(in the rows, 128 means zero)
These are runs of 6 systems, one row a step. Runs of the same system follow the same rule from any start.
Guz, run 1 (8 x 26):
[[104 135 125 146 103 165 156 145 120 145 174  75 103  80 171  73 102 165
  112  93 125 109 122  85 116 141]
 [172 125 133 141 110 103 123  57 142  74 202 124 117 133 121 153 142  90
  131 166 112 140 175 149 124 124]
 [145 158  73 141 102 134  87 162 106 134  76 168 174 167 149 157 106  99
  163 142 147 108  93 139 144 152]
 [142 131 101 157 147 135 148 157 115 163 133  69 106 115 171  79  89 170
   98  65 117 113 137 104  99 102]
 [171 127 153 114 104 102 142  54 146 143 202 123  96 129 114 169 124 105
  138 165 108 153 129 125 118  84]
 [120 176  94 119  83 164 114 145 114 112 127 169 157 147 157 142 120 117
  158 156 171 109  73 132 173 178]
 [137 113  92 156 145 121 145 162 123  88 140  66 133 140 173  86  97 146
   85  79 140 117 169 116  91 146]
 [158 130 136 131 113  85 120  85 119 171 149 128 119 144 118 194 109  88
  135 154 105 160 172 130  88  74]]
Pake, run 2:
[[194 149  84 173 107 125 103  80 116 166 158 107 100 110 152 116  98 131
  148 112  84 108 122 124 132  81]
 [190 110  96 126  92 115 111  87 154  94 156 134 135 145 131 131 112 116
  167 154 125 110  42 122 159 134]
 [116 108  86 141  72 131 139 143 127  89 150  80 149 130 179 115  78 134
  132 120 158 114  87  91 114 176]
 [150 150  82 165  91 110 127  79 104 120 184  80 113 129 179 147  86 122
  118 119 131 136 177 130 104 109]
 [190 160  70 133 108 101 102  87 120 119 129 151 139 182 151 181 101 108
  149 149 147 134 103 158 151 106]
 [152 143  81 107 116 132 154 162 128 137 124 113 137 174 177 131  80 154
  123 111 177 121  43 108 137 132]
 [138 148 133 108  97 127 182 111 129 144 215  85  97 136 174 144  90 138
  102 133 156 150 125  98 101 115]
 [151 178 116 114  95 127 133 108 119 101 184 157 138 172 154 188 124  85
  130 177 165 145 158 148 128 146]]
lipem, run 3 (8 x 26):
[[142  74 110 131 104  87 132 140 134 173 104  80 137 138 137 147  66 127
  137 111 116 138  78  82  79  97]
 [ 92 193 134 144  88 173 133  96  93 172 184 127  91  73 155 122 126 146
  135 130 125 126 153 123 147 124]
 [178 139 104 118 148 120 125  91 149  41 155 152 134 173 131 131 154 125
  121 147 157 126 117 173 175 148]
 [131  85  97 124 105  83 124 159 125 151  79 101 164 168 143 172  68 112
  134 121 146 144  94  99  79 120]
 [100 192 129 145 119 161 144 120  87 198 158 114  88  91 161 120 116 160
  110 101 125 133 173 124 125  96]
 [191 152 137 102 154 127 140  83 158  80 179 164 109 163 113 133 167 122
  124 159 138 132 113 167 173 120]
 [132  98 112 108  98 108 133 189 136 136  98 123 175 175 144 162  81  96
  141 143 156 130  72  91  92 154]
 [ 93 169 125 151 124 151 151 148  91 166 155  89 105 101 171 113 108 149
   93  92 132 131 201 115  96 122]]
Pake, run 4:
[[160 146 157 118 169 133 131 205 128 203  96 160 136 159 111 137 133  98
  120 124 103 123 149 120  89  99]
 [151 155 183 111 144 174 141 180 144 198 149 168 112 112 104  96 155 113
  138 139  92 104 104 104 127 120]
 [147 109 186 122 138 160 140 171 164 105 174 146 131 109 102  78 169  92
  128 150  92 100 138 108 114 171]
 [127  98 150 160 123 133 102 179 131 117 121 127 162 107 111 104 140  72
  138 138  82 102 189 108  79 169]
 [162 132 114 184 138 139  74 151 113 165  98 140 136  96 115  93 134 101
  153 111  58  87 166 127 114 117]
 [189  94 125 155 137 131  92 121 154 145 117 135 121 102  96  79 139 123
  163 119  60  87  75 116 142 109]
 [126  69 134 146  83 136 110 121 154 108 140 105 138  78 115  85 121 123
  164 137  91  96  67  84 130 162]
 [114  99 101 181  80 131  95  89 120  78 154  86 134  74 143  95 117 121
  146 123  99 105 156 114 123 165]]
bok, run 5:
[[121  86  91 169 147 127  97 108 134  67  90 101 130  93 120  66 140 167
  132  88 108  99 121 144 159 145]
 [149  75 128 126 127  74 106  42 148 120 114 122 112 120  84 159 132 132
  151 140 100 151 101 141 140  80]
 [ 68 125 105 127  79 139 103 104 107 157  77 133 135  91 128 139 109 162
  169 126 141 127  57 116 168 132]
 [119 103 100 129 155 124 137  84 143  56 120 101 110 117 132  85 141 194
  109  94 150 124  94 152 177 133]
 [116 108 120 100 120  73 127  49 128 117 111 129 121 151 109 199 121 138
  135 150 154 178 109 155 143  88]
 [ 72 163  90 118 122 144 118 136  91 157  60 146 136 128 148 144 112 175
  137 104 173 133  87 143 171 126]
 [140 131 127  99 196 124 164 109 148  90 126 125  96 151 124 104 155 189
   86  96 158 141 107 164 169 105]
 [ 95 139 160  71 123 105 160 100 128 154 129 148 120 158 114 205 129 131
  120 159 172 182 115 138 129  99]]
lipem, run 6:
[[122 196 147  93 120 173 182 156 120 153 196 135 104 143 169 129 122 141
  100 135 171 135 127 117 132 139]
 [157 138 144  94 148 111 169 145 147  78 180 131 135 190 142 160 134 100
   92 155 169 153 165 141 103 144]
 [131 147 137 114 136 113 137 194 113 175 104 146 156 180 135 181 107  81
  115 141 143 147 171 120  70 121]
 [160 184 152 127 177 159 151 189 119 187 148 145 106 141 139 104 142 125
   97 107 112 116 175 131 109 103]
 [197 123 180 106 153 135 151 157 171 128 186 150 122 151 102 114 155  83
  121 159  98 117 132 117 104 127]
 [134 123 149 134 100 150 122 208 133 133 139 142 170 136 131 124 122  62
  142 157 115 102 147  91  80 181]
 [144 139 124 178 156 143 111 170 115 113 136 117 135 116 137  86 141 102
  107 105  93 102 226 134  91 146]
 [196 109 140 160 154 108  88 117 143 136 123 150 130 126  87 121 153  83
  148 139  56 110 167 141 111  98]]
Guz, run 7, 8 rows:
[[138 145  80 100 117  97 131 107 117 123 100 141 143 188 152 190  95 138
  134 137 185 154  75 149 153 111]
 [ 84 144 104 107 122 128 173 145 106 144 126  83 118 144 180 139  83 176
   93  94 187 152 111 111 116 123]
 [118 149 144  96 131 105 175  86 125 115 186 111 101 153 143 177 123 134
   89 142 169 179 173 145 114 104]
 [121 176 121  86 131 131 147 158 117 124 120 173 152 193 145 187 127 112
  118 157 193 153 122 151 137 142]
 [108 149 135 104 163 140 178 210 117 145 125 109 133 163 164 120 110 145
   76  98 171 136 152 115  91 136]
 [134 144 187  94 149 121 174 143 136 162 179 133 109 148 119 161 139 103
   94 149 129 161 186 121  80 102]
 [132 186 166  91 132 169 142 184 129 150 145 194 142 159 123 148 158  93
  130 167 151 123 127 135 138 155]
 [140 129 155 121 163 159 158 227 144 120 141 126 142 144 139  78 140 114
   96 114 128 103 153 106  94 168]]
surab, run 8, 8 rows:
[[ 73 154 142 120 114 140 118 131  96 229  76 148 117  98 116 157 117 147
  147 121 123 143 112 117 132  90]
 [134 161 144 112 157 175 163 122 143  97 184 133  89 111 136  70 165 171
  104 115 141 111 112 143 177 142]
 [120  59 164  94 131  84 152 140 165  75 133 115 155 161  99 158 133  94
  114 159 143 157 132 115  86 152]
 [ 53 156 124 153 107 140 101 152  77 173  78 136 147  98 136 153 120 120
  134 120 131 134 193 129 108 137]
 [184 165 131 142 197 151 127 126 136 125 141 149  93 128 118  78 170 150
  105 100 101 104 156 168 163 100]
 [138  68 172  80 134 103 140 140 171 134 106 145 142 147  78 145 139 112
  146 158 122 140  54 106 121 123]
 [ 35 132 143 137  79 165 132 152 100 143 124 107 134  67 145 109 118 143
  134 119 139 123 138  96 121 172]
 [163 132 133 157 166 125 126  98 137  67 175 117 109 122 124  95 165 119
   98 120 104 119 215 163 125 130]]
bok, run 9:
[[126 164 107 162  85 157 100 187  98 147 128 143 166 128 159 131 108  74
  150 142 119  99 166 110  98 172]
 [208 117 114 165 165 135 117 170 147 110 147 114 129 140 137  68 131 106
  116 103  80  86 156 124 104 132]
 [183 113 153 136  92 116 123 114 146 178 180 123 118 118 115 145 111  77
  156 160  73 124 124  91  85 101]
 [120 141 113 160  62 170 108 155 117 135 157 118 145  89 159  95 106 105
  161 137 111  87 107  87 123 178]
 [189  91  94 168 124 111 112 110 150  50 169  89 135 133 143  88 122 109
  125 122 103 101 144 128 115 151]
 [176 114  96 158  79  90  89  90 120 159 131 118 140 134 131 171  86  84
  169 148  92 130 122 114 101  97]
 [156 151  76 167  94 163  98 136 115 155 125 125 128 103 160  84 100 143
  163 107 106  81  70 108 157 135]
 [198  99 108 130 121 113 140  79 166  77 191  96 108 138 138 100 118 138
  130 129 119 116  74 121 145 122]]
surab, run 10 (8 x 26):
[[128 163 104 123 156 142  94 106 118 107  76 187 135 139 110 129 165 151
  144 129 145 119 101 182 203 129]
 [125  68 128 110 165 114 156 171 154 115  88  88 130 138 123  83 113 171
  104  85 137 122  67 104 119 128]
 [ 67 102 168 118  97 110 149  71 121 159 158  88  96  77 116 153 120 143
  121 133 117 166 156 106 102 100]
 [ 97 174 120 128 133 143 113  85 110  66 131 167 130 128 125 142 171 136
  125 148 163 137 167 186 186 154]
 [142  87 108 122 192  95 131 183 142  96  57 120 156 180 118 116 128 140
   98  92 146 129 123 144 114 129]
 [ 88 114 162 118 133 116 142 122 115 220 103 106  98  93 111 142 112 154
  123 105 105 152 128 103  99  68]
 [100 174 159 102 129 168 147  83 130 108 174 159  93  98 119 116 175 158
  124 147 147 135 122 155 190 137]
 [114  79 139 101 157 108 147 170 157  42 109 124 164 171 117 125 145 118
  101 136 166 137 130 135 115 178]]
vaba, run 11, 8 rows:
[[ 50 171 118 149  78 162 106  91  84 149 124 136 119  67 141 133 129 150
  150 129 135 128 148 134 161 143]
 [162 128 105 134 172 132 120 113 148  31 131 142 134 149 123  90 168 142
  112 119 141 110 135 176 174 153]
 [114  47 117 117 119  69 118 108 143 126  66  98 148 139 105 162  97 134
  142 123 129 152  76 110 107 108]
 [ 67 178 121 129 111 162 131  95  91 179 122 129  93  80 144 124 125 186
  131 105 143 136 120 134 171 105]
 [152 128 143 100 157 130 151  97 162  41 172 145 117 150 116 114 172 136
  107 147 153 134 123 163 171 151]
 [ 82  71 123 102 107  83 128 146 129 116  65 115 172 156 118 179  97 119
  134 138 163 157  95 110  99 145]
 [ 77 180 113 136 154 149 137 128  84 172  98 121 100 108 152 123 126 185
  102  82 148 140 164 149 145  97]
 [174 128 163  92 179 113 148  91 164  91 160 160 106 158  91 137 177 126
  111 152 129 146 130 165 154 106]]
vaba, run 12, 8 rows:
[[135 172  66 152 124 158 104 174 105  93  98 150 163 157 170 111 117 127
  135 115 160  94 120 147 157 176]
 [188  88  92 142 167  78 139 111 144 116 123  76 113 162 142 117  95 151
   99  85 117 136 124 130 101  80]
 [128 152 135 116  78 120 121  67 117 197 149 143 104 112 123 183 109 123
  166 160 119 150  92 117 140  83]
 [137 184 117 110 115 185 148 163 130 103 168 156 131 142 163 100 138 138
  128 139 169 100  85 129 172 177]
 [148  81 109 124 135  81 157 141 145  72 146  72 145 174 153 140  91 119
   92 117 154 148 146 116  75 138]
 [113 168 103 143 103 107 104 100  83 195 101 136 129 134 143 196  97 116
  144 131 130 153 164 140 114  82]
 [191 194 119 116 168 170 135 151 134 147 145 176 108 156 135 101 151 142
  125 124 131 101  95 154 177 116]
 [161  73 154  90 123 102 175 156 171 119 167  93 132 160 128 130 103 113
  113 140 135 139  77  84  82 130]]

Which system made each run below?
run 13 (2 x 26):
[[111  83 108 134 141 109 125 200 123 156  53  97 160 146 138 120  87 133
  120  89 129 122 110  96  81 130]
 [126 155 148 144 119 142 138  80 112 195 174 107  73  74 129 119 126 149
  125 114  90 134 158 119 122  73]]
	surab
run 14, 2 rows:
[[140 159 114 144 178 106 133 117 103 138 119 117 110 153 139 146 131 138
   87  98 132 151 219 169 109  82]
 [178 141 154  99 156 116 118 127 144 174 109 190 125 162  85 165 153 101
  149 159 108 137  98 146 142  84]]
	vaba
run 15 (2 x 26):
[[ 87 160 167 108 132 127 152  65 115 125 173 137  94 109 116 163 158 140
  106 147 144 168 193 156 138 106]
 [118 140 141  95 149 135 116 165 136  94  84 195 167 172 101 154 164 101
  135 162 161 130 119 158 153 165]]
	vaba
run 16 (2 x 26):
[[ 79 117 165 126  72 127 100 125 119 139 122 157 159 100  97 173 139  73
  167 181 114 138 152 113 109 159]
 [113 151 105 163 159 168 106 194 109 110  84 139 147 116 143  69 145 141
  120  88 122  87 158 141 143 168]]
	vaba
run 17:
[[126 161 113 132 125 113 152 137  95 193 140  95 110 145 169 164  82 134
   98 104 142 154 175 117  79  83]
 [168 197 139  92 133 143 164 108 128 164 191 155  94 163 148 160 130 131
  115 148 153 147 117 142 147  92]]
	Guz
run 18, 2 rows:
[[ 92 161 130 135 103 167  96  84 115 104 126 174 125  81 109 116 171 139
  163 151 126 111 114 156 200 158]
 [145  65 109 139 164 113 126 155 158  43 105  99 150 143 123  75 137 141
  109 102 129 106 116 130 126 167]]
	surab
run 19 (2 x 26):
[[153  83 113 165 153 114  81  85 145  81  93 133 126  98  87  87 161 138
  150 114  80 102 125 155 162 122]
 [122  60 139 120 104  91 106  80 150 147  92 120 130 104  85 145 118 131
  168 141  98 137  57 108 134 101]]
	bok
run 20 (2 x 26):
[[121 116  78 163  98 119  82 166 106  96  78 130 188 147 149 141 102  88
  150 132 136 108 143 126 109 179]
 [148 131  89 181 159 115 109 117 103 155 105  89 108 110 146  99 110 153
  109  70  93 118 184 139 110  83]]
	lipem
run 21, 2 rows:
[[148  83 121 116 166  78 139  56 154  70 129 104 106 143 107 136 142 163
  107 116 136 156 120 160 147  91]
 [ 50 102 124 101  86 104 123 112 113 132  71 130 155 127 119 187 107 137
  145 145 172 162  89 120 135 140]]
	Pake
run 22 (2 x 26):
[[212 163  74 143 127 110 130  84 127 108 181 116 110 171 167 143 103 125
  121 125 136 127 130 151 140  98]
 [164 140  80 119  81 114 137 142 122 151 141 113 147 175 176 168  63 113
  141 136 158 131  68 102 110 125]]
	Guz
run 23 (2 x 26):
[[169 117 156  84 189 119 166 136 161 160 125 135  95 156 103 115 142 162
  106 111 125 138  74 129 138  76]
 [ 72  94 185  79  89 140 164 142 152 130 153 127 133 110 109 140 130 123
  137 163 149 145  73  85 120 161]]
	Guz
run 24 (2 x 26):
[[103  81 133  89 120  98 141 178 139 135  72 127 170 171 121 168  99 116
  130 138 165 149  74 101  97 144]
 [ 45 159 155 130 122 156 153 140  92 167 135 109 106  82 144 122 131 158
  100 108 141 146 190 118 112 125]]
	Guz
run 25 (2 x 26):
[[150 105 110 142  81 115  84 160 129 148  91 149 178 142 120 155 101  70
  178 157 107 110  90  98 105 151]
 [149 158  92 181  96 167 105 143 106 162 149 107 118  87 167  77 101 132
  147 100  92  83 125 102 130 134]]
	surab
run 26:
[[130 148 147 110 148 145 194 154 132 151 189  83  91 130 165 101 112 162
   79  98 148 136 138 103 103 112]
 [129 187 149 117 105 143 142 107 116 113 200 156 122 141 143 169 146  90
  120 174 151 146 193 148 126 143]]
	bok
